In the rows, 128 means zero.
The same turns and mirrors carry the whole set onto itself and the rows of a family onto each other. Which other rows belong to the same family as each row named below? List them in the order they appear above.
These 32 rows form 4 families of 8 rows each.
Lagu: [105 137 147 117 113 108 120 104 169  96 112]
Bup: [156 131 156 128  99 141 165  97 136 112 137]
fovi: [100 164 130 125 110 123 155 152 174 137 115]
kos: [128 141 148 119 105 112 143 116 138 174 127]
kup: [109 101 124 133 113 111 157 116 156 128 164]
fesod: [146 138  99 109 115 127 178 139 149 133 123]
duzo: [119 107 146 127  87 119 133  96 133  96 141]
noz: [151 130 125 124 109 150 146 133 127  90 104]
zovo: [ 95 138 133 128  95 125 114 145 153 101 107]
veki: [130 175 136 115 107 143 136 124 132 119  90]
pafo: [120 152 128 132 105 116 148 150 166 162 115]
dibib: [127 130 127 125 109 134 136  93 119  84 143]
kan: [130 147 123 124 124 144 184 132 126 147 145]
Vubes: [125 126 130 109 132 135 147 151 152  91 143]
nud: [123 150 109 128 103 134 154 157 137 152 102]
nepo: [ 92 136 163 139 103 129 113 102 139 114 130]
nuro: [ 95 139 151 122  86 109 134 116 144 133 164]
vur: [112 134 114 129 111 145 150 126 150  73 126]
Gukel: [112 113 102 120 101 125 157 151 140 108 151]
tiri: [117 153 142 114 104 114 106 123 152 106 100]
sifid: [131 144 155 137  91 128 129 102 133 139  91]
pomor: [ 94 137 130 102 102 103 154 116 148 130 165]
nupu: [148 119 123 128  97 128 173 108 118 147 137]
Patuv: [ 84 144 106 120 119 114 126 143 152 136 118]
rig: [109 158 142 133 106 117 155  82 141 153 113]
lave: [140 156 144 134  87 121 156  82 142 140 113]
Letu: [152 142 105 136 130 142 151 126 142 112  96]
muv: [ 92 127 130 132  83 104 142 121 144 158 136]
zige: [130 128 114 144 109 135 180 120 134 139 160]
fiz: [107 126 113 125 127 129 128 160 144 106 146]
tado: [134 121 139 116 129 129 148  83 121 108 141]
Sediv: [139 148 140 140 138 149 148 118 147 116  92]

Same family as rig: Lagu, fovi, kan, Vubes, pomor, tado, Sediv
Same family as nepo: Bup, kos, kup, fesod, veki, vur, Patuv
Same family as duzo: noz, zovo, nud, Gukel, sifid, nupu, muv

The same turns and mirrors carry the whole set onto itself and the rows of a family onto each other. Which other rows belong to the same family as each row named below? List them in the order they appear above.
These 32 rows form 4 families of 8 rows each.
tup: [127 121 123 161 133  94  68 152 128 200 101 105  94 104]
setu: [145 116 120 154 137 102  71 153 128 207 100 119  96 102]
laki: [129 149 112 159 157 127  84 103 148 178 111  80  91 147]
Siz: [146 125 133 150 139  93  77 151 138 196  87 101  98 104]
Lemi: [122 155 124 145 150 115  79 115 148 174  97  74  91 138]
zome: [125 161 116 135 153  86  92  90 127 199 117 160 124 129]
mami: [111 141 135 177 179 114 101 126 140 146 105 129  64 131]
Tukel: [118 146 101 157 151 116  91 116 180 191 142 134 120 158]
Mube: [144 151 127 152 172  77  82 140 125 160 120 151  88 117]
paget: [ 97 132 128 196 150 113 118 100 147 195  75 143 119 123]
siles: [144 140 127 151 165  66  84 133 132 160 122 159  87 138]
pob: [115 157 118 147 149  76  95  93 125 204 103 153 129 134]
Zurof: [117 144 128 191 190 119 108 129 135 154  94 129  84 130]
gogo: [136 152 122 149 182  76  83 140 115 176 113 152  91 130]
Banu: [112 142 126 187 175 133 106 113 135 157  95 125  76 134]
laf: [133 151 112 167 151 109  76 107 145 177 110  71  95 135]
Lora: [118 159 111 148 139  84  88  89 142 198  99 160 127 123]
Poz: [108 153 119 130 141  80  76  88 140 193  93 155 123 129]
veti: [110 143 130 190 165 122 100 134 148 140 107 139  79 133]
loreg: [133 150 110 165 153 107  94 118 180 172 143 132 120 162]
bip: [109 127 131 187 149 109 102  91 165 182  68 137 114 112]
melak: [118 104 120 177 144 103  97 141 179 211 119 149 107 136]
fonov: [108 102 129 170 139 103  93 155 167 197 126 153 105 142]
mov: [131 123 129 146 131 100  67 151 144 191  78 114 108 102]
nuf: [117  94 129 177 140 111  97 143 159 216 120 141 104 119]
resas: [123 146  99 165 161 107  85 106 175 193 150 121 121 151]
pire: [152 145 119 147 170  80  84 132 110 184 113 159  94 119]
luv: [ 95 125 129 185 142 106 109  86 157 194  77 147 106 122]
Pesi: [128 154 103 152 155 116  89  98 165 192 148 119 122 151]
pes: [103 119 136 191 160 122 122  97 148 191  84 143 102 117]
Lif: [104 105 117 181 146 107  86 147 167 212 128 144 111 122]
Riv: [131 145 124 146 156 106  76 100 158 174  88  81  99 145]

Same family as Mube: Siz, Lemi, mami, Tukel, Lora, melak, luv
Same family as mov: siles, Poz, veti, loreg, bip, fonov, Riv
Same family as Pesi: setu, laki, zome, Banu, nuf, pire, pes

